In the rows, zero is written as 128.
Each named move below is a turn or a mirror, shown by a few rows before and after it. Which moves, in which order, take the first row of each later pair to the second? The first pair is answered.
move zupab:
[181  69 106 101 149 122 136 101] |-> [182  70  98 109 149 125 140 104]
[144 139 189 134 138 144 108 162] |-> [147 142 133 175 125 149 140 178]
[116 147 124 133 132  83 167 153] |-> [119 146 163 108 140  80 145 139]
[110 117 137  79  53 105  93 104] |-> [109 119  81 120  40 106 126 126]
move mivor:
[117 147  95 156 138 123 160 143] |-> [105 149 113 138 174 123 146 116]
[145  75  80 149 126 128 134 152] |-> [129  79 112 116 183 128 113 112]
[125 157 170 117 168 136 111 151] |-> [141 156 140 148 117 138 133 189]
[101 154 152  99 140 116 107 147] |-> [115 153 134 124 108 115 120 176]
move bisef:
[106 144 127 161  98 162 141 135] |-> [108 152 152 145  87 148 130 144]
[130  99 128  78 135  91 107  88] |-> [125  99  98  86 147  86 126  92]
[144 126  75 154 154 115 143 147] |-> [158 103 127 151 132 170  96 121]
Pairs:
Between the rows of a pair lie two moves.
[155 152 161 131 119 163  89 157] |-> [141 173 145 115 139 111 113 179]	bisef zupab
[160 125 187 113 135 105  84 115] |-> [173 109 134 179  94 154 107 131]	zupab bisef
[159  82 159 140  86 167  83 144] |-> [128 133 152  94 125  56 119 182]	mivor bisef
[126 129 120 153 109 146 123 132] |-> [119 140 154 124 124 129 104 122]	bisef mivor
[134 154 141 143 139 118 140 163] |-> [134 147 120 151 158 131 148 149]	zupab bisef
[138 129 134 103 157 103 143 158] |-> [151 106 158 112 147 157 113 128]	bisef bisef
[145 107 148 104 129 132 108 136] |-> [155 107 122 128 107 130 123 159]	mivor zupab
[108 145 117 146  67 113 141 166] |-> [ 82 132 145 114 165 152 105  79]	bisef mivor
[ 91 152 125 142 161 116 146 132] |-> [110 126 131 167 132 168 127 117]	mivor bisef
[131  95 154 151 206 162 108  57] |-> [166 127 143 173  57  90 152 196]	bisef mivor
[122 103 141 127 137 156 130  82] |-> [110 128 112 118 150  94 165 113]	bisef bisef
[147 186 116 175  87 113 158 204] |-> [128 188  86 157 162  87 180 172]	zupab bisef
[107 158 128 161 180 144 137 117] |-> [115 156 122 181 156 161 141 129]	bisef zupab
[151 127 140 133  87 139 147 137] |-> [150 129 116 142 100 139 162 136]	bisef bisef
[ 89 158 168 123 109 121  90  93] |-> [ 82 172 108 140 114  79 134 124]	bisef mivor
[ 83 180 124 123 180 116 127 121] |-> [ 91 155 121 146 171 175 108  94]	zupab bisef
[137 111 139 141 117 162 105 132] |-> [124 130  96 145 137 116 144 155]	bisef bisef
[147 112 165  70 183 104 110 115] |-> [180  93  91 148  92 142 151 164]	mivor bisef
[134 122 132 120 114 131 141 155] |-> [125 125 122 115 151 123 140 138]	mivor bisef
[205  89 111 127 160 103 182 192] |-> [195  78 139 106 220 135 149 130]	mivor bisef
[139 129 117 127 118 145 129 123] |-> [135 139 117 119 121 121 138 137]	bisef bisef
[162  89 122 138 154 132 128 112] |-> [169 100 143 129 112 117 126 143]	bisef mivor
[136 144 116 149 171 149 129 113] |-> [150 141 103 168 127 143 142 145]	zupab mivor
[133 114 140  60 125  73 101 119] |-> [151  76  75 141  97 161 115 104]	zupab bisef
[131 144 103 129 155 129 135 119] |-> [143 130 129 131 131 158 114 113]	mivor bisef
[ 99 174 152 148 128 111 152 152] |-> [ 97 157 124 169 156 147 152 121]	mivor bisef
[ 83 158 123 104 134  86 138 118] |-> [ 91 158 140  96 115  84 129 125]	mivor zupab
[166 130 115 108 200 108 181 159] |-> [189  99 106 154 158 177 165 145]	bisef mivor
[122 139 144  96 127 108 162 168] |-> [120 141 126 104 135 108 171 170]	mivor zupab
[132 132 161 168 125 165 126 133] |-> [122 152 125 169 141 123 162 153]	bisef bisef
[145 106 149 145 110 115 109 147] |-> [131 105 159 133 144 116  99 122]	zupab mivor
[131 141 130 103 155 134 150 124] |-> [145 127 123 130 124 165 147 127]	mivor bisef
[113 128 128 118 164 128 112  94] |-> [137 115 125 144  88 153 113 131]	mivor bisef
[140 115 153 110 100 116 123 133] |-> [131 120 141  98 129 100 130 131]	bisef zupab
[ 98 150 122 108 167 127 163 112] |-> [112 144 172  78 139 122 135 117]	mivor zupab
[129 136 136 136 167 126 134 146] |-> [132 134 155 124 154 123 124 146]	mivor zupab
[101 167 174 102 134 125 125 144] |-> [109 135 129 147 146 184 126 106]	bisef bisef
[133 117  51 130 189  81 181 132] |-> [173  66  92 170 108 197 126 104]	bisef mivor
[125 164 187 120 153 147 105 131] |-> [122 181 121 142 148 107 152 171]	bisef mivor
[ 87 175 114 147 122 108 144 128] |-> [ 97 170 131 143  93 105 136 140]	zupab mivor
[117 103  99 127 139 132 143 136] |-> [126  95 129 122 112 152 119 134]	bisef mivor
[106 134 133 140 110 126 128 147] |-> [108 127 130 144 107 143 121 140]	bisef bisef
[101 140 131 123 152 162 129  92] |-> [117 133 170 106 113 157 107 105]	mivor zupab
[131 141 124 170 162 145 143 146] |-> [124 151 158 135 175 116 130 143]	zupab bisef
[136 164 106 137 170  80 170 179] |-> [128 165 139 108 200  81 148 155]	mivor zupab
[102 115  92 109 119 145 140  84] |-> [114 114 135  96  82 147 115  95]	mivor bisef
[121 126  82 135 123  93 160 156] |-> [138 119 169 110  87 121 103 139]	bisef bisef
[140 119 137 109 159 138 101 149] |-> [143 125 109 121 140 123 124 170]	bisef mivor
[150 103 143 151 101 165 138 155] |-> [122 132 168 100 154 100 140 154]	mivor bisef
[163  95 131 145  69 154 111 136] |-> [151 112  75 149  90 112 154 162]	bisef bisef
[ 82 146  92 149  91 143 123 134] |-> [ 69 150 101 136 134 144 114 110]	mivor zupab
[112 107 182 106 136 167  64 114] |-> [104 149 125 108 117  69 134 194]	bisef mivor
[142 105 128  95  99 109 124 125] |-> [132 105 126  90 133 113 122 103]	zupab mivor
[126 163 114 171  64 160 126 120] |-> [125 176 159 134  60 131 111 130]	bisef zupab
[109 132  65 143 163 102 162 118] |-> [133  99 103 160 127 183 116  89]	bisef zupab
[118 133 123 177 143 175 131 132] |-> [107 162 176 118 151 112 121 149]	zupab bisef
[114 144  94 128  88 112 143 128] |-> [119 128 140 113  92 144 105  94]	bisef zupab
[158  90 175 102 142 139 102 119] |-> [165 107 129 127 103  98 147 173]	mivor bisef
[163  86 109 123 100 145 130 123] |-> [152  87  88 133 128 147 139 111]	mivor zupab
[157 123 162 144 129 176 115 136] |-> [152 125 153 143 156 176 115 124]	zupab mivor
[112  95 118 125 104 110 138 149] |-> [106  96 108 120 122 106 138 138]	zupab bisef
[117 107  66 163 142 166 149  95] |-> [142 109 161 136  57 165 103 126]	bisef mivor
[112 125  66 121 161  93 168 131] |-> [139  84  94 154 108 186 123 103]	bisef mivor
[ 92 162 102 104 155  69 147 173] |-> [102 161 112 105 126  67 143 189]	zupab mivor
[ 91 152 105 135  68 125 128 120] |-> [ 92 147 116 136  62 135 118 115]	bisef bisef
[114 105 147  95 155 130  97 126] |-> [105 110  99 125 176 133 126 125]	zupab mivor
[ 49 157  91 137 125 135 114  88] |-> [ 49 168 128 108 112 111 100 105]	bisef bisef
[125 131 171  97 104 130  89 140] |-> [106 149 111  98 157  89 131 141]	bisef mivor
